Some points, one per row:
[ 0.   0.9  0.  -0.9 -0.9  0.  -0.9  1.  -1.  -0.1 -1.  -0.9 -1.  -0.9
  0.9 -0.9]
[-1.  -1.   0.9  1.   2.   1.   1.1 -1.9  0.9 -0.1  0.9  1.   1.9  1.
 -1.   1. ]
[-1.  -1.   0.9  1.   0.  -0.9  0.1  0.   0.9  0.9  0.9  0.1  0.9  0.1
 -1.   1. ]
[ 0.9  0.9 -1.  -0.9 -0.9  0.  -0.9  1.  -1.  -0.1 -1.  -0.9 -1.   0.1
  0.9 -0.9]
[-1.  -2.   0.9  1.   1.   0.   1.1 -0.9  0.9  0.9  0.9  1.   0.9  0.1
 -1.   1. ]
[-1.  -1.   0.9  1.   1.   0.   1.1 -1.9  1.9  0.9  0.9  1.   0.9  1.
 -1.   1. ]
[ 0.   0.   0.   0.   0.  -0.9 -0.9  1.   0.  -0.1  0.   0.1 -0.1  0.1
  0.   0. ]
[ 0.9  0.9 -1.  -0.9 -0.9  0.  -0.9  1.  -1.  -1.  -1.  -0.9 -1.   0.1
  0.9 -0.9]
[ 0.9  0.9 -1.  -0.9 -0.9  0.  -0.9  1.  -1.  -1.  -1.  -0.9 -1.  -0.9
  0.9 -0.9]
[ 0.9  0.9 -1.  -1.9 -0.9  0.  -0.9  1.  -1.  -1.  -1.  -0.9 -1.  -0.9
  0.9 -0.9]
[ 0.9  0.9  0.  -0.9 -0.9  0.  -1.8  1.  -1.  -0.1 -1.  -1.9 -1.  -0.9
  0.  -0.9]
[ 0.   0.9  0.   0.   0.  -0.9 -0.9  0.   0.  -0.1  0.  -0.9 -0.1  0.1
  0.   0. ]
[ 0.9  0.9 -1.  -0.9 -0.9  0.  -0.9  1.  -1.  -1.  -1.  -0.9 -1.  -0.9
  0.9 -0.9]
[-1.  -1.   0.9  1.   2.   0.   2.  -0.9  0.9 -0.1  0.9  2.   0.9  1.
 -1.   1. ]
[ 0.9  0.9 -2.  -0.9  0.   0.  -0.9  1.  -1.  -0.1 -1.   0.1 -1.  -0.9
  0.9 -0.9]
[ 0.9  0.9  0.  -0.9 -0.9  0.  -0.9  1.  -1.  -0.1 -1.  -1.9 -1.  -0.9
  0.9 -0.9]
[ 0.9  0.9  0.  -0.9 -0.9  0.  -0.9  1.  -1.9 -2.  -1.  -0.9 -1.  -0.9
  0.9 -0.9]
[-1.  -1.   0.9  1.9  1.   0.   1.1 -1.9  1.9  0.9  1.9  1.   1.9  1.
 -1.   1. ]
Here are 16 more points, each followed by its number:
[ 0.9  0.9  0.  -0.9 -1.9  0.  -0.9  1.  -1.  -0.1 -1.  -0.9 -1.   0.1
  0.9 -0.9] 0
[ 0.   0.  -1.   0.  -0.9  0.  -0.9  1.  -1.  -0.1 -1.  -0.9 -1.  -1.9
  0.  -0.9] 1
[-1.9 -1.   0.9  1.   1.   0.   1.1 -0.9  0.9 -0.1  0.9  1.   0.9  0.1
 -1.   1. ] 2
[-1.  -2.   0.9  1.   1.   1.   2.  -0.9  1.9  0.9  0.9  1.   1.9  1.
 -1.   1. ] 3
[ 0.   0.   0.   0.   0.  -1.9 -0.9  0.   0.  -0.1  0.   0.1 -0.1  0.1
  0.   0. ] 4
[ 0.  -1.   0.9  0.   1.   1.   0.1  0.   0.  -1.   0.   1.  -0.1  0.1
  0.   1. ] 5
[ 0.9  0.9 -1.  -0.9 -0.9  1.   0.1  1.  -1.  -1.  -1.   0.1 -1.  -0.9
  0.9 -0.9] 6
[ 0.9  0.9 -1.  -0.9  0.   0.  -0.9  1.  -1.9 -1.  -1.   0.1 -1.  -0.9
  0.9 -0.9] 7
[ 0.9  0.9 -1.  -0.9 -0.9  0.  -0.9  1.  -1.9 -1.  -1.  -0.9 -1.  -0.9
  0.9 -0.9] 8
[-1.  -2.   0.9  1.   1.   1.   1.1 -0.9  1.9  0.9  1.9  1.   0.9  1.
 -1.   1. ] 9
[-1.  -1.   0.9  1.   1.   1.   1.1 -1.9  1.9  0.9  1.9  1.   1.9  1.
 -1.   1. ] 10
[-1.  -1.   0.9  1.9  1.   1.   2.  -0.9  1.9  0.9  1.9  1.   1.9  1.
 -1.   1. ] 11
[ 0.9  0.9 -1.  -0.9 -0.9  0.  -0.9  1.  -1.  -0.1 -1.  -0.9 -1.  -0.9
  0.9 -0.9] 12
[-1.  -2.   0.9  1.9  1.   0.   1.1 -0.9  0.9  0.9  1.9  1.   1.9  1.
 -1.   1. ] 13
[-1.  -2.   0.9  1.   2.   0.   1.1 -0.9  0.9  0.9  0.9  1.   0.9  0.1
 -1.   1. ] 14
[-1.  -1.   0.9  1.   2.   1.   2.  -0.9  0.9  0.9  1.9  1.   0.9  1.
 -1.   1. ] 15
Which three of these numbered points are nearest to each point below, looking only along the 5 directions in which the first points spread most? Their numbers follow each, nearest first.
[-1.  -1.   0.9  1.   1.   0.   1.1 -1.9  0.9  0.9  0.9  1.   0.9  1.
 -1.   1. ] > 9 15 11
[-1.  -1.   0.9  1.9  1.   0.   1.1 -1.9  1.9  0.9  0.9  1.   1.9  1.
 -1.   1. ] > 11 10 9
[-1.  -1.   0.9  1.   1.   0.   2.  -0.9  0.9  0.9  0.9  1.   0.9  1.
 -1.   2. ] > 14 9 13
[ 0.   0.9  0.   0.   0.  -0.9 -0.9  0.   0.  -0.1  0.   0.1 -0.1  0.1
  0.   0. ] > 4 0 5
[ 0.   0.9 -1.  -0.9 -0.9  0.  -0.9  1.  -1.  -1.  -1.   0.1 -1.  -0.9
  0.9 -0.9] > 7 8 6
[-1.  -1.   0.9  1.   1.   0.   2.  -1.9  0.9  0.9  0.9  1.   0.9  1.
 -1.   1. ] > 15 9 3
[-1.  -1.   0.9  1.   1.   1.   1.1 -0.9  0.9 -0.1  0.9  1.   0.9  1.
  0.   2. ] > 2 15 14
[ 0.9  0.9  0.  -0.9 -0.9  0.  -0.9  1.  -1.  -0.1 -1.  -0.9 -1.   0.1
  0.9 -0.9] > 0 12 8
[ 0.9  0.9 -1.  -0.9 -0.9  0.  -0.9  1.  -1.  -1.  -1.9 -0.9 -2.  -0.9
  0.9 -0.9] > 8 12 7
